In the rows, 128 means zero.
A single turn carries every row of the set below to another of its rows. Some are shown first; where does it send the rows asked next?
Q598: [128 122 123 139 120 122 160 146 133 153 157 128 120 186 110 109 169 138
 143 119 116 123 129 137]
Q652: [134 125 130 165 147 104 144 124 155 139 144 140 120 139 132 135 161 152
 156 169 116 152 135 110]
Q480: [135 118 110 146 117 124 158 142 144 137 151 118 138 172 118 116 166 118
 133 126 112 125 141 152]
Q197: [152 108 123 165 136 110 135 153 128 150 123 122 133 143 117 128 171 104
 125 122 114 112 129 116]
Q417: [119 132 129 159 142  99 155 119 142 135 154 144 112 141 123 126 163 151
 152 159 137 155 134  95]
Q663: [139 119 132 164 144 103 125 163 136 152 134 121 129 140 120 129 176 114
 146 117 126 113 133 103]
Q55: [132 129 137 130 115 138 165 119 154 147 156 147 118 159 124 139 160  95
 123 129 128 124 133 126]
Q402: [132 132 104 145 135 122 141 159 148 148 140 150 110 148 145 142 150 149
 147 126 151 162 126 108]
Q783: [138 122 126 154 143 138 122 146 126 126 131 120 146 142 115 153 161 128
 122 119 136 109 125 116]
Q733: [156 123 132 168 117 124 140 117 130 147 148 149 141 155 143 120 153 118
 140 168 127 128 125 104]
Q26: [129 139 118 145 140 113 157 147 151 143 132 143 106 155 141 135 159 164
 146 127 141 158 151 113]
Q87: [133 122 104 150 144 110 144 123 155 132 152 148 113 136 125 120 169 144
 157 164 134 151 127 109]
Q166: [132 136 112 136 134 122 149 140 133 136 154 140  99 151 131 145 154 166
 135 129 152 160 142 115]
Q868: [136 128 133 141 124 128 155 116 132 117 148 133 134 151 108 130 141 157
 110 121 122 126 131  86]
Q442: [141 135 125 145 120 124 157 128 154 164 153 150 132 174 128 137 160 102
 128 150 127 125 155 128]
Q455: [134 114 125 122 118 115 158 132 150 146 164 122 131 169 108 126 161 126
 145 136 116 136 131 152]
Q947: [130 127 128 145 154 115 138 138 155 163 133 124 140 137 117  97 164 122
 123 127 121 120 127  92]
Q5: [118 116 137 136 139 112 138 133 138 153 143 156 118 142 129 119 144 127
 130 124 127 129 131  65]
Q770: [137 146 139 147 124 127 155 130 158 142 147 152 119 172 124 115 159 105
 129 135 120 116 148 136]
Q769: [134 138 128 154 128 106 147 121 143 160 152 153 137 136 145 122 160 113
 144 168 127 129 120 100]
Q728: [156 144 142 148 119 125 142 129 143 144 147 154 127 135 145 125 160 111
 144 164 122 131 123 115]
Q889: [124 119 119 148 119 101 152 126 133 151 152 129 120 141 139 151 168 151
 135  99 115 145 120 136]
Q787: [115 128 129 167 145 120 141 120 147 132 137 147 120 130 118 125 175 140
 150 164 137 145 147 121]
Q831: [125 127 136 169 147 111 148 125 164 123 135 145 126 137 116 125 172 142
 137 158 134 159 134 111]
Q640: [136 128 103 148 125 114 134 152 141 151 137 145 110 137 140 129 149 154
 145 138 159 156 144 116]
Q219: [126 117 130 150 132 128 137 148 123 110 146 135 122 165  95 158 149 151
 132 125 132 127 130 108]
Q562: [125 114 114 142 113  86 149 131 132 150 146 130 125 144 135 139 159 148
 119 114 122 159 124 135]
Q51: [125 130 106 153 140 108 151 137 149 147 158 153 103 144 145 140 148 157
 129 127 142 150 149 127]
Q644: [137 130 126 136 120 121 155 141 162 155 143 152 131 148 126 118 167  91
 126 146 126 116 143 130]
Q342: [139 115 126 149 137 139 144 154 131 103 142 138 132 162 110 151 146 138
 117 132 131 118 123 106]
Q355: [135 118 135 149 134 141 147 147 126 114 146 130 128 160 107 150 156 141
 116 120 141 116 134  89]
Q203: [130 130 121 136 112 106 160 145 113 138 158 135 123 150 146 131 157 143
 138 112 125 151 130 147]
Q467: [142 147 127 157 122 117 155 114 133 140 141 155 137 139 142 124 182 111
 143 162 127 141 130 112]
Q290: [137 131 142 127 120 134 150 113 150 157 139 154 122 154 116 127 153 105
 121 135 130 117 140 138]
Q567: [123 120 136 144 135 125 152 121 130 129 149 126 133 152 105 135 135 149
 123 116 126 123 124  75]
Q799: [149 135 118 157 129 137 134 145 137 135 130 114 136 149 110 156 151 130
 122 110 140 113 135 128]
Q284: [127 138 135 133 147 104 126 139 142 173 134 126 128 133 110 112 167 135
 127 117 123 123 133  91]
Q515: [138 128 127 165 146 128 132 148 146 126 134 116 147 136 126 155 154 124
 131 118 137 108 128 123]
Q351: [121 132 140 144 124 122 141 122 128 128 162 134 137 142 120 135 146 165
 124 123 130 131 121  80]
Q328: [134 112 121 168 141 115 118 150 135 145 126 118 138 140 110 127 161 116
 137 114 126 111 136 108]
Q409: [123 126 113 135 119 117 170 145 141 148 158 124 127 189 114 113 154 129
 133 121 120 142 123 131]
Q492: [128 123 127 132 130 112 135 123 118 155 138 146 120 155 114 119 139 139
 128 117 114 132 134  72]
Q599: [136 119 116 137 119 110 148 127 147 141 158 126 128 186 125 125 165 136
 136 125 102 122 125 145]
Q117: [122 125 133 134 136 110 138 140 123 157 137 142 131 141 110 122 138 136
 119 122 119 129 115  72]
Q739: [132 127 131 150 136 106 127 149 144 163 133 129 131 129 107 109 160 127
 115 114 127 119 134  87]
Q14: [140 130 126 164 123 139 145 121 127 148 163 144 135 151 142 130 171 116
 143 171 125 122 122 110]
Q519: [137 117 107 136 118 117 147 132 117 134 152 125 121 155 136 155 157 145
 126 113 118 148 134 149]
Q950: [142 127 114 119 113 107 150 137 130 139 140 137 114 153 149 146 167 150
 138 107 123 146 123 133]

Q787 turns into Q14
Q197 turns into Q799
Q644 turns into Q480
Where do these go?
Q455 turns into Q203
Q492 turns into Q284
Q598 turns into Q889
Q783 turns into Q355
Q770 turns into Q599

